Each path below is one point turned by a fixed rotation once a step. After each direction that follows a path, write how fast that rotation turns it, in degrees per step (0 if it stays still).
Each turn is a multiple of 5 degrees from 10 to 175, or 0.
Each row of a path follows its step; steps can be skipped.
path 1
step 0: [-15.5  -4.8 -18.2  -5.9  -6.1 -34.4  44.9   1.4 -15.0  -2.9 -16.2  63.0
  37.7  18.6 -20.5  -6.5   7.0  -7.4 -16.6  52.4 -34.4  32.6 -24.0  17.9
  13.4   2.8]
step 1: [ 13.6  20.4  15.5  -8.0  -4.9 -34.4   8.8 -17.5  -1.1  19.5 -11.4  12.6
  19.0 -27.3  -2.3 -37.1  66.5  16.9  49.3 -44.0   3.9  15.4 -39.6  -4.9
 -14.6  10.0]
step 2: [  3.8 -16.7 -45.5  10.3   5.7  -2.3  24.2  14.0   3.1  42.5   1.9  29.8
  54.3  -0.3 -56.1  -7.2  15.1  -6.3  -5.6  31.0 -25.1  -4.7   0.3  34.4
   9.3  36.7]
step 3: [-12.6  16.8  16.6   5.6  13.9 -19.9  26.0 -34.8  42.2  33.8  -7.3  -6.9
  17.8  -6.0  22.9 -39.8  38.4  29.9  15.7 -43.2 -27.4   2.5  16.0  -3.6
 -41.0  30.3]
step 4: [ -4.3  35.3 -19.4  34.8  23.8 -32.8  17.7  -9.5   6.1  19.2  16.9  36.9
  36.0  16.1 -25.1  18.7  12.3  19.6 -26.7  44.2 -38.6  15.6  17.3  18.3
  38.3   9.4]
step 5: [ 14.2  45.3  13.8  -0.1  16.5 -19.5   3.7 -45.5  21.6  53.9 -11.9   9.8
  11.0 -14.5  20.0  19.6  12.4  24.1  62.6 -37.9 -12.1   3.9 -19.7 -10.3
 -14.7  -1.7]
step 6: [ 19.1  -3.3   9.3  21.5  22.8 -24.4   2.0  22.1   0.9  46.5   7.5  12.9
  52.9  47.2 -34.8  20.9 -14.0 -16.2  20.3  31.2 -17.3 -11.7  23.7  28.0
  34.3  19.3]
step 7: [-12.5  -3.3  35.6 -11.5   8.2 -28.1  38.1 -30.1  21.1  30.0 -45.5  12.1
  15.5  27.5  43.7  -8.6 -12.8   6.0  43.7 -24.2 -26.9  19.1   5.6 -16.6
 -35.1   1.1]
step 8: [  1.8  11.9  27.7  12.2   6.6 -55.8  22.4  20.8 -23.7 -12.5  -1.0  35.8
  42.0  40.0 -28.5  -3.6  18.6  -4.5   4.4  28.8 -19.4  24.0  -1.6  16.4
  53.7 -11.8]
step 9: [ -0.7  -0.2  -6.7 -39.4 -21.0 -12.7  21.8 -26.1  -2.8  34.4 -43.6  35.8
  23.6 -13.2   9.2  -8.3  13.9   0.7  62.4 -24.6 -13.9  22.1 -49.7 -10.6
 -16.0  -3.5]
Speeds:
[-20.6  -9.7  -1.9  -6.5  -2.5   4.6   5.1 -10.4  -3.8  12.7 -11.9  -3.2
  -1.6  -5.8  -1.5  25.9  -0.3  -6.9 -10.4  -1.1  -8.9   7.7 -11.9   1.0
 -12.2  -0.4]	170
[ -8.9 -10.1   3.8  11.8  -8.1 -21.5 -10.1  -1.6   2.2   4.8   2.3  -7.1
  -2.7 -13.6   9.0  -4.0   5.3  -7.5   4.8 -10.2  -8.0 -14.7  -2.6 -21.7
   6.4   0.4]	175
[ -2.3  -1.3   3.1   6.8  13.5  -8.0   6.6  -8.8   3.4  -7.3  -6.6  -0.1
 -10.4  11.1  20.7  -6.3  12.4  -6.8 -14.6  19.9   4.6  10.4   2.7  -8.6
  -3.1   9.1]	95
[ 11.9   7.2  -7.3  -7.6   3.5   2.1 -16.9  -5.4  -1.3  10.8   3.6   0.7
  -2.4  -5.0   0.3   7.8  11.4 -11.2  13.6  13.6  15.3  -0.8 -23.2  -1.0
   7.6   5.7]	90
[ -3.1   7.5  -0.2   8.8  -3.6  15.1  -8.6   0.5  -1.1 -15.1  -8.9  -8.1
  16.7  -6.6   8.6   0.8 -10.4  -7.0 -17.7  -2.6  19.8 -11.0  -6.1  -6.0
  -2.4  -7.1]	0
[ -6.2   2.9  -2.9   9.5   2.3  -4.0  10.8  -3.3 -16.7  -2.4  15.6 -29.5
   5.5  15.1 -10.4  -2.3   4.1   0.2   1.9   8.0  -3.5  -4.9 -10.8   2.8
   0.7  -6.4]	175
path 2
step 0: [-20.4  15.1  -8.1 -11.8   4.8  -1.3   6.2  29.3  -8.9 -33.2  10.7  -6.4
 -57.3   2.0 -29.8  24.6   3.6 -20.8   9.9  31.2 -50.0 -14.8 -31.0  -3.8
  -1.7 -17.6]
step 1: [-21.6   2.7 -13.0 -53.0  -2.6  35.7  22.6  -8.8  31.1  13.7 -27.5  17.0
  -4.0  -5.5 -21.4   5.8  24.2   2.8  45.8 -17.4 -22.5  -6.4 -19.5  22.0
  -3.8 -29.0]
step 2: [ 26.7   8.4 -26.9  12.5 -12.4   4.6  33.2  -8.9  29.4  -1.6  -0.6 -47.9
  24.8  20.8  18.5  -5.1 -23.6   8.4  41.1  -2.8  -6.3 -17.8  -9.5  49.3
 -17.3 -20.9]
step 3: [ 34.0 -23.3  10.7   7.7  15.1  34.2  19.1  34.3  -1.6 -35.9  23.7  15.2
   5.7  17.1  20.0  -9.7 -20.9 -28.2 -21.1 -16.1 -12.7 -49.7 -12.3  31.2
  -4.0  -1.2]
step 4: [ 18.2   6.2  36.0 -15.1  21.3  48.9  15.7  -1.9  -4.5  24.0 -10.5  25.3
  -0.7 -29.5  54.6  23.0   5.6  27.9 -29.9  -8.3  20.2  -7.8 -16.0  10.9
  -4.7 -14.8]
step 5: [  7.1  22.2  11.2  30.4  13.8  -2.2  32.9 -12.2 -43.0  -1.0 -50.2 -41.7
   1.9  -7.7  29.9  27.4   5.5  11.4 -10.0  36.6  -1.5 -23.8   9.3 -12.2
   7.7   4.5]
step 6: [  2.0  -9.0  21.2  -3.3   2.7  19.1 -15.2  11.1 -23.2 -12.9 -48.6   0.1
  20.0   0.5 -37.9  31.2  -0.8 -23.3 -13.9   7.3 -47.7  -8.8 -18.9  -1.8
  19.9  49.0]
step 7: [ -6.9   1.5  32.5 -41.6 -24.5   0.8 -14.1  15.4 -12.5  32.6 -13.1 -16.3
 -20.4 -12.3  -4.2  21.7 -26.4  14.8  22.9   8.6 -22.5  44.4 -28.1  32.2
 -20.6  16.3]
step 8: [-35.6 -21.0 -10.4  10.8 -23.8   1.7  23.2  23.0 -30.0 -22.6 -17.9 -24.0
 -49.4  27.5   6.3 -10.0  10.1   3.6  33.7  -0.2 -19.3   8.5  16.0  34.5
 -25.7 -15.4]
step 9: [-20.2  -9.3 -34.2  19.0  -5.3  49.7 -19.7  15.9  41.1 -28.9  -6.5   6.2
 -13.5  22.0 -13.8  33.8  25.4  11.2  -1.4 -32.1  -8.6 -12.7 -23.1  31.9
  -4.8  -5.9]
Speeds:
[  6.9 -16.3   4.1   2.0   9.4  12.1   0.2  13.3  -5.9  -1.6  -3.0  17.9
   4.7  -0.2 -21.1  -3.9  15.4   8.0   5.4  -6.7  -4.0  -2.0   8.0   2.5
  17.0  -1.8]	135
[  4.1   6.4   1.2  -1.9   7.9  -1.8 -13.5 -11.4  -6.0   3.8  -2.8  -5.7
 -15.8   8.4  -3.0 -12.7  -9.7  -0.6  10.2 -27.2  -0.9  -7.1   3.6  18.0
   1.8   1.3]	60
[ 10.8  12.2  15.4  -5.1   7.4  -1.5 -11.7  15.0   9.7  10.1  -3.2 -15.2
   9.8  -4.8   0.4   2.2  12.6   6.3   8.7  -1.7   7.3   9.3  10.2   0.9
 -13.5 -11.6]	130
[ -2.6  -5.1  17.7 -15.8  -9.5  -1.2  -2.6   5.4   7.7  -8.6   4.7   2.3
 -11.8 -20.9   9.5   4.2 -13.8  -2.1   5.2  -6.7  -2.8   0.4   4.6  -7.7
  18.3  -9.6]	110
[  9.8   6.9   9.6   2.8   0.1   5.9   2.8  -2.5  -9.7  -5.2  18.0  14.8
 -14.1   8.1  13.3  -4.1   8.0   8.5   4.3  -0.6 -18.2  12.9   1.5  -9.2
 -13.9   1.0]	90
[-12.0   0.7   0.6 -24.9  10.6   2.9   7.8   2.3 -10.6  19.0   1.7  12.3
  -9.7  -4.3  -3.6 -10.0  -5.4   4.0  -7.2  12.3   9.8  -1.2   0.8   6.4
 -10.0  -7.5]	110
